The same turns and mirrors carry the whole set onto itself, and each row onto the other rows of its family. Which rows share a family with each named row? Give them in list order.
These 40 rows form 5 families of 8 rows each.
J_843: [ -4  -4   7  -7  15  -5  12  -9  15 -18 -15  16   5  -7  -1   2   0   5
  10   7  21   2  -4  -1   2   5  -9  12]
J_618: [  8  12  -7 -11   7 -10  -8   6  -5  -9   8  26   7  16  -2   8  19  -7
 -17  -1   5 -13 -11  11  -7  -5  -3  -6]
J_842: [  3   2  -7 -17  17  -3   1   2  12 -10   0   9  -5  11  -9  11  19  -5
  -8   2  22   1  10  24  -8   8   7   1]
J_668: [  5   4  -9 -18  21  -5   6   6  15  -7   0  10  -8  13  -4  11  14  -4
  -9   7  20  -2   5  27  -9   4   2  -2]
J_911: [  4   3   1  -2  -2   1 -14   1   8  -6 -17  16  -4  -2 -11  -6   9 -11
 -14  -3  13   4 -22   6  13  -9  -8  -3]
J_794: [ -3   1  -2 -12   3 -10  -5 -18   4   1 -16  18   5  -8  -4  -5  19   2
   4  -5  13 -12 -10  -8   9  11 -19   5]
J_71: [  1   1  -6  -6   4   4 -13   3   7 -12 -21  19  -4   2  -8  -8   8  -7
 -13  -5  11   7 -23   4   8  -9 -11  -4]
J_952: [  9   3   5   6  10  -4  20  -1   4  -3  -2  12   0   5  -7   0  10 -11
  -5   6   7   6  -7   3  10 -11  -4 -17]
J_248: [-14  -3   7  -9  19  -4   8  -5  13 -20 -18  16   1 -12  -3   2   4   5
   7   9  18   5  -6   6   0   0  -8   7]
J_585: [  3   6  -8 -14  17  -7   0   7   8  -9  -5   8  -9   9 -10   3  14  -8
  -6   7  19   4   9  30  -9   4   3  -5]
J_537: [ -2  -3   6 -12  17  -6  15 -11  19 -18 -13  15  -2 -10  -4   4   3   5
   9   8  17   2  -5   7   4   2 -14   7]
J_982: [ -8   7 -17  -9  10 -12   8   6   3   6  -2  11   6   2  11   3  17  11
  -4  10  22  -7  19   2   6   7  -5  -1]
J_635: [  5   5   6   6  14  -3  17  -5   3  -5  -7  12  14   1 -11   7   9 -13
  -2   2  10   3 -12   5  12 -10  -7 -16]
J_35: [-13  11 -17 -14  -5  -7 -15   4   3 -12  -5   3  11   6   9  -6  -1   3
   0   6  25 -21  -5  13  -6   1  -5  -2]
J_38: [-11   5 -19 -16   8  -9   9   0  11   9  -2   7   4   4  12   7  17  10
  -4  11  22 -16  12   7   3   7  -4   1]
J_902: [  7  16  -7  -8   6 -11 -13   9  -4  -7   8  23  15  15   1   7  15  -5
 -17   0  15 -14  -7  13  -7  -4  -6  -4]
J_113: [  3   2  -2  -7  -9  -1 -16   2   9  -8 -16  15  -7   0  -9  -7  13 -11
 -15  -3   7   0 -19   5   8  -7 -12  -7]
J_47: [ -9   6  -2  -8   0  -9  -2 -18  -2   4 -13  24   6  -6  -2 -13  22   2
   6   1  10 -13 -12  -4   6   4 -16   6]
J_741: [  3   1  -4  -5  -4  -1 -12  -4  12 -11 -15  14  -4  -1  -9  -7   6  -8
 -12  -2   8   1 -25   7  14 -11 -15  -7]
J_865: [  9   4   9   8  13  -2  19  -6   5  -2  -6  15   7   5  -8  -2   8  -9
   0   6  14   7  -9   5  12  -8  -2 -10]
J_748: [-12   5 -18 -12   6  -5   5   1   7   6   0   3   3   1   6   4  18  10
  -3   6  26 -12  15   4   8   8   3   1]
J_784: [ 11   7  -8 -16  19  -5   1   4   8  -5  -4  11  -5  15  -3   8  15 -10
  -9   3  24   2   7  26  -9   7   3  -5]
J_833: [ -8   5 -17 -13   9 -10   7   1   8   6  -6   5   6   2  15   9  12   5
  -5  10  29  -7  15   4   3   8   2  -2]
J_209: [  8   4  -9 -20  20  -1   9   6   9  -6  -8  12 -13  10  -4  10  16  -8
  -7   5  18   2   5  23  -4   5   7  -5]
J_757: [  6  11  -9  -6   3  -5  -6   6  -1 -11  10  20  19  20  -5  10  19  -6
 -15  -2  12 -12  -4  13  -8  -4  -4  -2]
J_710: [  3   1  -8  -5   0   1 -13  -1   7  -7 -21   9  -1  -3 -11  -5   7 -11
 -10  -9  12   0 -23   1  13  -6 -12  -9]
J_707: [-10   9 -20 -11  -6   3 -13  10   4 -15  -1   3  11  11   3  -7   3   6
  -2   1  22 -20  -5  11   0  -3  -6  -1]
J_920: [ -6   4  -3 -14  -9  -9  -2 -15   5  -3 -13  21   5  -9  -2  -5  18   1
   5   2   9 -16  -7  -6   0   8 -21  11]
J_856: [ -4  -2  13 -10  22  -6  10  -8  13 -19 -15  13   6  -9  -6   5   5   3
  11   3  18   0  -3   6   2   7 -13   4]
J_955: [  3   2   0   5  13  -3  22 -10   1   1  -9  17  10   5  -8   2  15 -13
  -1   7   9   7 -11   3   6 -10  -3 -12]
J_105: [ -4  -1   6 -10  16  -4  18  -3  14 -20 -11  12   0  -8   0   3  -1   5
  12   9  16   1   0   1  -2   2 -11   6]
J_59: [-14   5 -16 -15   5  -5  12   2   7   4  -9   7   5   0  16   7  14   8
   0  12  21 -12  12   3   8   6   1  -4]
J_662: [ -4   2  -3  -8  -7  -9  -6 -20   3   1 -14  21   6  -8  -5  -7  15  -3
   3   0  14 -13 -13  -6   4   6 -14  12]
J_838: [ -9   7 -24 -13  -5  -4 -13   7   4 -17  -9   5   8  11   4 -10   0   2
   2   5  20 -15  -3  14  -9   2 -10  -1]
J_595: [-13   7 -20 -15  -5  -4 -14   7  10 -11  -4   4   7  11   8  -6   3   5
  -5   6  19 -22  -8  15  -4  -2  -9  -3]
J_887: [ 10   3   5   4  12  -6  19  -9   7  -5  -2  17   6   3  -9   4  10  -8
  -4   6   7   5 -13   6  12 -12  -9 -13]
J_942: [ -5   2  -5 -11  -5 -11  -1 -20   8   1 -14  20   3 -10  -2  -5  17   4
   3   2  10 -13 -12  -5  11   4 -22   7]
J_641: [  5  11 -10  -8   6 -10  -5   7   2  -5  12  20  12  19  -1   8  17  -5
 -19   3   9 -15  -9  15  -7  -7  -6  -7]
J_400: [-15   7 -14 -15  -7  -5 -15   5   3 -18  -6   9   9   8   9  -6   1   5
   0   6  15 -23 -11  11  -5  -1  -6  -4]
J_121: [  2  12 -13  -6   2 -14  -8   8  -5  -6   7  23  17  13  -3  10  19  -8
 -20   2   8  -8  -2   9  -8  -6  -7  -4]

The rest of the family of J_400: J_618, J_952, J_113, J_209, J_920, J_105, J_59
The rest of the family of J_838: J_71, J_248, J_585, J_982, J_47, J_955, J_121
The rest of the family of J_784: J_843, J_911, J_35, J_902, J_865, J_833, J_662

The same turns and mirrors carry the whole set onto itself, and each row onto the other rows of its family. Which rows share a family with each named row? Give them in list order.
These 32 rows form 4 families of 8 rows each.
J_458: [  7  -1   5   1   5  -6  19   8   2   7 -11]
J_409: [  6  -3 -16   1   1  -9   6   9  12 -11  -6]
J_592: [ -6   4  -2  10  14  -6 -13  -2   2  11   9]
J_211: [ 6 10 15  3  2  4  4  1 -5  2  7]
J_980: [ -9  -3   2  10  12 -17  13  -9   2  -2  -5]
J_586: [-11  -3   5  10   3  -2   7  14  -6  16   7]
J_761: [  2   6   3  -1  -2   7  17   1  -1 -11  -4]
J_577: [ 3 -5 -8  6  1 18 -9  3  1  0  0]
J_203: [-1 -2 -2 -3 19 11  8  8  8  7 17]
J_999: [  0  -1  -2  14  -1  -8  -2 -12  -2  -9  -6]
J_965: [  0  -8   5  17   5 -19   3   9   9   0   0]
J_474: [ 1 -1 -5 -2  5 16 -7 14  4 -1  9]
J_813: [ -5   2   4   5  17 -15  15  -7   5  -3  10]
J_893: [  4  -2   7  10  13 -16  15  -5   7  -4  -2]
J_86: [ -9 -10  -6   8  18  -8 -12   4   7   7   8]
J_800: [-8  3  3  6 18  5 17  7  6 11 13]
J_724: [  6 -10  -3   0  -6  -7  -4  10 -10   2  -2]
J_348: [ 0  9 10 -1  7 -6 -3  2 -9  8  6]
J_963: [ -5  -1 -14   3   3  15  -6   9  -2   3  11]
J_572: [  5  -8  -1   0   3   9  19  -2   4 -14   2]
J_225: [ -7 -13 -19   8  15  -1   2  -5  11  -5   4]
J_175: [-10   4  -8  11  11  -4  18  13  16   5   3]
J_751: [  5   0  -5  10   0  -2 -11  -3   1  -5 -13]
J_49: [ -4   2 -15  -6   0   8  11  13  -3   6   1]
J_601: [ 8  0 -3 -6  2 10 17  0 -3 -3 -4]
J_51: [ -6 -13 -14   9  10   6   9   2  15 -12  -2]
J_78: [-11  -5 -15   9   0  -6  -6  15   4  -1  12]
J_801: [  3   0  12   7   2  -2  -3   2 -12   8   6]
J_374: [ -9  -3  -4  17  14 -11 -10   2   8   2  13]
J_27: [ -3  -4 -20   6  14   2  11   1  17  -9   3]
J_657: [  7  -6 -10   6  -2  -7  -8  -4  -1 -11  -4]
J_269: [-11  -3   2  -2  17   1  17   8   4   2  17]

The rest of the family of J_27: J_893, J_800, J_963, J_601, J_801, J_374, J_657
The rest of the family of J_999: J_592, J_211, J_577, J_203, J_813, J_572, J_225
The rest of the family of J_86: J_980, J_761, J_474, J_348, J_751, J_51, J_269

